Families of rows that turns and mirrors carry onto each other, the same ones carrying the whole set onto itself: the rest of each named row's family, in list order:
4 families of 8 rows:
Z_84: [  7 -12 -11   0   1  -2  -5   0  11   2 -11  18  -4   4  -7  11   1  10
   3  -5   1   4   5  -1  10   4 -11   3]
Z_789: [ 12  -5  15  -5 -13   1  -4  14   8   1 -13  20   1 -14   1   3   4   7
  -9  16   0 -17   6  -4  -9   3   5   6]
Z_981: [  8  -2  19   4 -12   1  -5  19   8   1 -14  16   5 -14   0   4   4   9
  -6  15  -5 -13   5  -5  -2   4   9   8]
Z_37: [  7 -10  -5 -14  -1   1 -15  10  10  -6  -7  13   3 -12  -6   5   2   9
 -19   0  -8  -4  12  -3   4   3   4  12]
Z_938: [ -1 -13  -9  -4   2  -1  -6   1   5  -2  -8  21   3  -8   2 -10  -4   9
   2   4  -7  -7   9  -5   1   7  10  -6]
Z_244: [  4  -3   3   4  -2   1 -11  21   1  -3 -10  20 -12  -2  -9   9  -7  16
  -1  -3   7  -7   6  -2  -4   5   5  10]
Z_443: [  9  -5  -4 -13  -7   0 -15   6   9  -2 -13   9   6  -9 -12   3   6   7
 -13  -1  -9  -3   7   5   6  -4   6  12]
Z_860: [  0  -4   6  -2  -3   5  -9  21   7   2 -13  16 -12  -7  -5  13  -7  22
  -2  -1   1  -6   4  -2   4   5   5   8]
Z_436: [ 11  -6   2   2 -10  -1  -3  -7  13   1  -2  15   8 -12  -2  -5   6  -4
 -11  18  -5  -2   6  -3   9   2   0  -1]
Z_747: [  7  -4  18  -1  -9   5  -6  13   5  -1  -9  15   3 -16  -3  -2   1   2
 -11  18  -3 -12   5  -4  -3   5  15   5]
Z_758: [  6 -15 -12  -4   4   1  -7  -6   8   0  -6  17  -6   1 -10   5  -2   3
  -1  -2   3   5   5  -2   9   5  -6   0]
Z_127: [ 14 -12   0   2  -4  -3  -2  -9  10  -2  -7  18  11  -6  -5  -4   8  -9
  -6  14  -3  -1   6  -4   3   4  -2   0]
Z_197: [ 10  -5  14   3  -3  -2  -4  14   9   3 -16  20  -2 -13  -1   3   4   6
  -8  18 -10 -19   7  -8   2   4   8  -1]
Z_803: [  2 -11  -8   5   5   1  -7  -1   9  -1  -7  13  -3   2 -12   6  -3   5
   1  -3  -2   9   4  -3  16   6  -2   3]
Z_781: [  9  -6  -5 -12  -4   3 -13   8   4  -2 -13  11   7  -9   0   2   4   9
 -18  -4  -4  -6  12   1   5  -1   5  12]
Z_596: [  3  -7   7   5   2   3  -2   2   9   1 -14  27  -5   0 -11   7  -1   8
  12  15   8  -3   0 -12  -1   7  -1   0]
Z_26: [ -2 -15   0   1   4  -3  -8   2   6   1 -18  16   3 -12  -1  -7  -4   8
   1   0  -4 -11   1 -12  -5   1   8  -3]
Z_891: [13 -5 13 -3 -8  6 -7 12 13 -5  0 18 -5  1 -8 17  6  0 -3 14 -2 -1  4  3
  7 -2 -7  8]
Z_193: [ 11 -10   0  -5 -11   0  -9  10   7   0  -6   7   4 -12   1   2   2   4
 -20  -3 -10  -4  10   6   8   2   5   9]
Z_951: [  3 -12  -7  -3  -4   5  -7  -1   8  -3  -4  13   1   0  -9   6  -3   7
   0  -6   8  12   3   2   5   5  -5  10]
Z_838: [ 10 -13   4  -5  -6   2   0  -7  16   3 -10  14  11 -10  -1   0   8  -4
  -7  16  -9  -1   4  -4  10   4  -2  -1]
Z_583: [ 15  -2   9  -2 -12   6  -5  13  12  -1  -2  15  -6  -2 -13  14   9   0
  -6   6   4   5   9   3   7  -2  -4  11]
Z_903: [ 16  -1   6  -2 -12   5  -3  11  10   0  -2  18  -4   0  -9  16   6   4
  -8  13   2   4   9   6  11   8  -5  12]
Z_836: [  6  -7  12  13  -7   2   3   3   6   7 -13  21  -4  -1  -4   5  -1   3
  11  13   6  -4  -2  -3   2   6  -1  -4]
Z_535: [ 13  -9   4   3  -6   4  -4  -8  11   2   0  14   6 -18 -10   3   8  -4
   2  12  -4  -4   4  -3  11   4  -3  -2]
Z_267: [  1 -12  -7   2   0  -3  -5   1   4   6 -21  15   3 -13  -2  -8  -5  12
  -5  -1   0  -7   6  -9   0  10  10   0]
Z_142: [ 15  -3  15   3 -10   4  -6  12  11   3 -12  12  -4  -4 -12  19   5   3
 -10   9   5   0   1  -1   5   2  -7  14]
Z_417: [  3 -10   6  -2   2   4  -8  20   3  -1 -18  18 -10   0  -8  14  -4  16
   3  -5   3  -6   4  -2  -2   7   3  10]
Z_540: [  5 -12  11  12  -1   2   3   7   8   3  -7  24  -8  -4   1   6  -4   5
   5  14   7  -5   3 -11   1  13  -3  -4]
Z_865: [  1  -8   3  -4  -2  -1  -8  22   5  -1 -20  19  -7   5  -1   6  -6  16
  -9   0   2  -3   6  -3  -4   6   6  10]
Z_433: [  5 -11  12  12  -4   0   2   5  12   3  -7  22  -9  -4 -10   7  -2   3
   9  16   1  -1  -1  -8   2  11  -2  -4]
Z_98: [ -1 -14  -2   2   4  -3  -7   0   5   2 -18  19   4 -11   3  -5  -7  12
  -2   7  -6 -12   1  -9   0  11   7  -2]

Which other rows belong to the same family as Z_535? Z_938, Z_197, Z_596, Z_193, Z_951, Z_142, Z_865
Which other rows belong to the same family as Z_37? Z_789, Z_244, Z_803, Z_26, Z_838, Z_903, Z_836
Which other rows belong to the same family as Z_433? Z_981, Z_436, Z_758, Z_781, Z_583, Z_417, Z_98

